The rows of M fall into 3 groups, and each row is roughly a mix of its group's hidden directions; one row fits no group.
M, 112 rows:
[[  3  -6 -36 -14  22   4  -3 -64  32  18]
 [ 30  33 -36  40  -7  30   6   8 -38 -11]
 [ 30  55 -13  29  -5   4 -24 -35 -14 -22]
 [ 10  18 -53 -18   6  30   7 -23  42  27]
 [  1  30  21 -30   4 -56 -32  -2  31  14]
 [-46 -57  13  11  -1   6 -17   0 -17 -35]
 [ 19  46  14  55   3   0  -3   0 -18 -38]
 [-12  40  25 -29   1 -29 -19  32   3 -46]
 [ 37  21  -4  60  11  -7   0  43 -11   0]
 [-31 -56  16 -29 -11  36 -14 -21  -1 -16]
 [-14  30  27  37  11 -41  29  17  31  21]
 [  8  26   1 -32 -43  -2  24 -37  44  -1]
 [ 24 -37   6  10  30   3   3  -9  32  58]
 [-45 -42   7   4 -14  47  33 -12   6   4]
 [ 11  38 -30  33 -26 -44 -23 -13  23  -9]
 [-39   3 -41  35 -50  10  14  -8  -9  12]
 [ 22  -9   7 -11  13  13  35   8  51  51]
 [ 49  32  29   0  28   0  23  30  24  23]
 [ 32  -9  26 -26  30  24 -19 -33  27  39]
 [-10  42 -11  21 -10 -42 -26  32 -21 -33]
 [-30   3  -5  59 -36 -30 -11  13  -7 -23]
 [ 41  42  43 -26   5 -34   2   0  17  11]
 [ -6  -9 -10  33 -44 -39   1  13 -48 -17]
 [ 33 -13 -21  25 -17  34  57 -18   6  13]
 [ 13  38  -2  -3 -45  11 -23  34  31 -32]
 [  7 -15   7   7  33  10 -24 -20 -65 -27]
 [-33 -15   8 -51 -15 -18 -15 -31  38  20]
 [ 15 -49 -20  14   5   4  13 -44  14  44]
 [ 33 -34   5 -11  33   5 -50  12 -27 -23]
 [  8  64  -8   2 -16   9 -17  32  36 -20]
 [ 45   8   6 -19  55   0 -29   9 -30 -14]
 [ 20  14 -29  20 -25 -53  13 -41 -18  10]
 [ 22   5 -26  29  40  28  26  18   1  46]
 [  1  31 -23  25 -32  -2  31   0  29  51]
 [-19  -6   2 -46 -23  33 -25  -5  48 -20]
 [  6 -17   5  37 -37 -48   7  37  -5  26]
 [-29   1  37   5   3 -29  -5  20 -45 -45]
 [-28  15  29 -40  25  16 -44   2 -11 -33]
 [-20  31   1  43 -13  21  -1  43  43   6]
 [ 32 -15  19 -29  52   5   1  -2  17  46]
 [ 50  36 -10 -16  13  12  -9  22  43  26]
 [ 73  29   7 -10  20  -5 -26   9   2  -4]
 [ -6  58  10  29  41  25 -14 -21 -16  -4]
 [ 15  40  18  24  34  -1   5  55  18  19]
 [-17 -13 -21  45  -2  25   0  36 -43 -29]
 [ -1 -11  -8  19  28  65  27   2 -31  15]
 [ 47  10  22 -10  37 -35 -25   8  28  23]
 [ -8 -42  31 -29 -36 -29 -17 -31  23   1]
 [ -3 -31 -35  48 -23  33  34  14   2  10]
 [ -7 -11 -25 -61 -29  21 -10 -30 -14 -23]
 [-25 -12   9 -24  37  14 -36 -18 -46 -29]
 [ 34  52 -27   8  23   4   1 -21  26  35]
 [  1 -18 -32  -4 -24  -7   9 -50  39  38]
 [-25 -22  -8 -24   9  14 -35 -61 -15 -19]
 [-50 -42  -6 -22  15  38  13  28   2  12]
 [-34  -1 -19  38 -15 -46  -1  30   1 -35]
 [  0  -6  18 -20 -28 -40 -31 -51 -25 -14]
 [ 13  16  58 -18 -10   1 -31  15  45  11]
 [ 43  36 -17  33  40   9 -17   0 -24  22]
 [ -7 -17 -24  35 -22  31  10   9 -54 -28]
 [ 27  51  24  14   3 -39  17  10  36  14]
 [-22  45  -1  26 -14 -37  34   2  27  30]
 [ -4 -49  30  -2 -30 -13 -26  -9  47 -11]
 [ 40   6  51  -8  36   2  15   7  39  12]
 [  9 -22  -8 -24  -5  57  40   9   8  35]
 [ 21   9  -1  24 -26  11  -6  34 -36 -56]
 [-21  -5 -46  -5  -4 -15 -15 -59 -22 -22]
 [  6   3 -14 -41  -4  17  46 -41  34  18]
 [ 36  47  -1  25  -1  45  31 -13   6  14]
 [-20 -25   7 -36 -33 -10 -20 -49 -10 -33]
 [ 29 -24  13 -35 -14 -35 -19  17  47  22]
 [-22  53 -25   5  -5 -49   2   8 -30 -14]
 [-25 -27  27  17 -26   2 -45  11 -39 -28]
 [ 26  32 -12  24 -20 -18   7  54 -28 -24]
 [ -2 -35  34  33   7 -24  10   4 -57  -2]
 [ 38  14 -17  23  24  28  -1 -45 -31 -27]
 [-12  21   0  23 -20  -5  -1  36 -43 -53]
 [-30 -34  -1 -33  18  30  -8 -52 -18 -10]
 [  4  49  22  -7 -39 -40 -22  12  12 -24]
 [  0  14  -4  26 -27 -41  -4  22 -54 -29]
 [ 10 -30 -19 -15  17  43  38 -46  -1  14]
 [-54 -32  23 -38  -5  -3 -13 -27  17 -19]
 [ -4 -58  32 -17 -13  16 -18 -44   2  12]
 [ 10 -50  28 -22  17  -7  -3 -24 -52  -5]
 [ 26 -20 -46  20 -13 -21  38  16   6  40]
 [-27  25 -15  20 -15  13  -1  61  37 -10]
 [-14 -37  17   3  -7  58 -20 -36 -19 -10]
 [  0 -32  39 -30  38 -28  -4   8  36  21]
 [-18 -49  20 -29  33  39   7 -24  10  14]
 [ -5 -29  32 -55  -4 -24 -21 -32  -8 -22]
 [  6   7  -3  13 -23 -45  -3 -45 -47 -21]
 [ 11  21 -17  33   0  -4 -47 -23 -36 -39]
 [ 47  63  -3  -6  11  -7  19 -19  14 -15]
 [ -1  -9 -47  16  14  42  29  36  15  25]
 [  3 -60  10 -17  23  -1  11 -28 -16  43]
 [  8 -56  17 -39   0  40   4  -7  26  13]
 [  8 -16  36 -42 -15   6 -36 -42  28  -2]
 [ 15  24  43 -14 -15 -36 -30  -6 -25 -40]
 [ -7  62 -18  11  -4  25  38 -23 -22  -6]
 [ -4 -12  13 -39  -4 -32  31  34  37  35]
 [-23  10 -11  10   7 -10 -15   8 -58 -54]
 [ 29  -2  21   6  21 -10 -36 -42  45  25]
 [ 24 -24 -12   2  19  32  19  58 -32  -2]
 [ 19  63 -32  16  -1   3  23  15 -33   6]
 [ 27 -30   1  24  14 -33  32  28  -3  47]
 [-55 -15  10   9  24  11  50  23 -17  10]
 [ 13 -52 -21  32   2  -9  17 -11   9  51]
 [ 45  13 -25 -12  49  19  17  19  -1  34]
 [-36   6 -10   7 -18  16  24  61 -21 -26]
 [  0 -26  16  15 -15  27  26  45  38  35]
 [-21 -50   7 -13  -6  40  16 -22  31  33]
 [-27   9  -1  -7   8 -41  15 -10  39  55]]
Here is one row from each group, named. Which group is each of the other rows in?
[  8  50 -30 -25 -23 -13 -11 -16 -32 -37] | (77)
[  1  -6  13   2 -45 -26 -13   1 -43 -51] | (69)
[ 18  10   8 -25 -35   5  61  -2  32  20] | (102)

[ 21  55   0  43  18 -39  -2  17  -4   8] | (77)
[-47  35 -42  38  -9  14  12 -14  -3 -17] | (69)
[ 36 -38  42 -10  21   0  22  -7 -26  36] | (102)
[ 31   1  -2 -11  27  19 -43 -19 -38 -41] | (77)
[ 12 -12 -40  30  26  -3  36 -18 -36  34] | (69)
[-28 -32  15 -41 -26 -44 -14  -2  30 -12] | (77)
[ 15 -35  37 -18  42 -19  -9  16  34  27] | (77)
[ -7  29  -3  50 -24  -1   9  57  16  -6] | (69)
[-10  24  -9  53 -19 -32   6  43 -21 -16] | (77)
[ 41 -18   2  20  34   7 -24 -56 -13  12] | (102)
[  6  -3 -28 -37   0  48 -17 -51   5  -6] | (69)
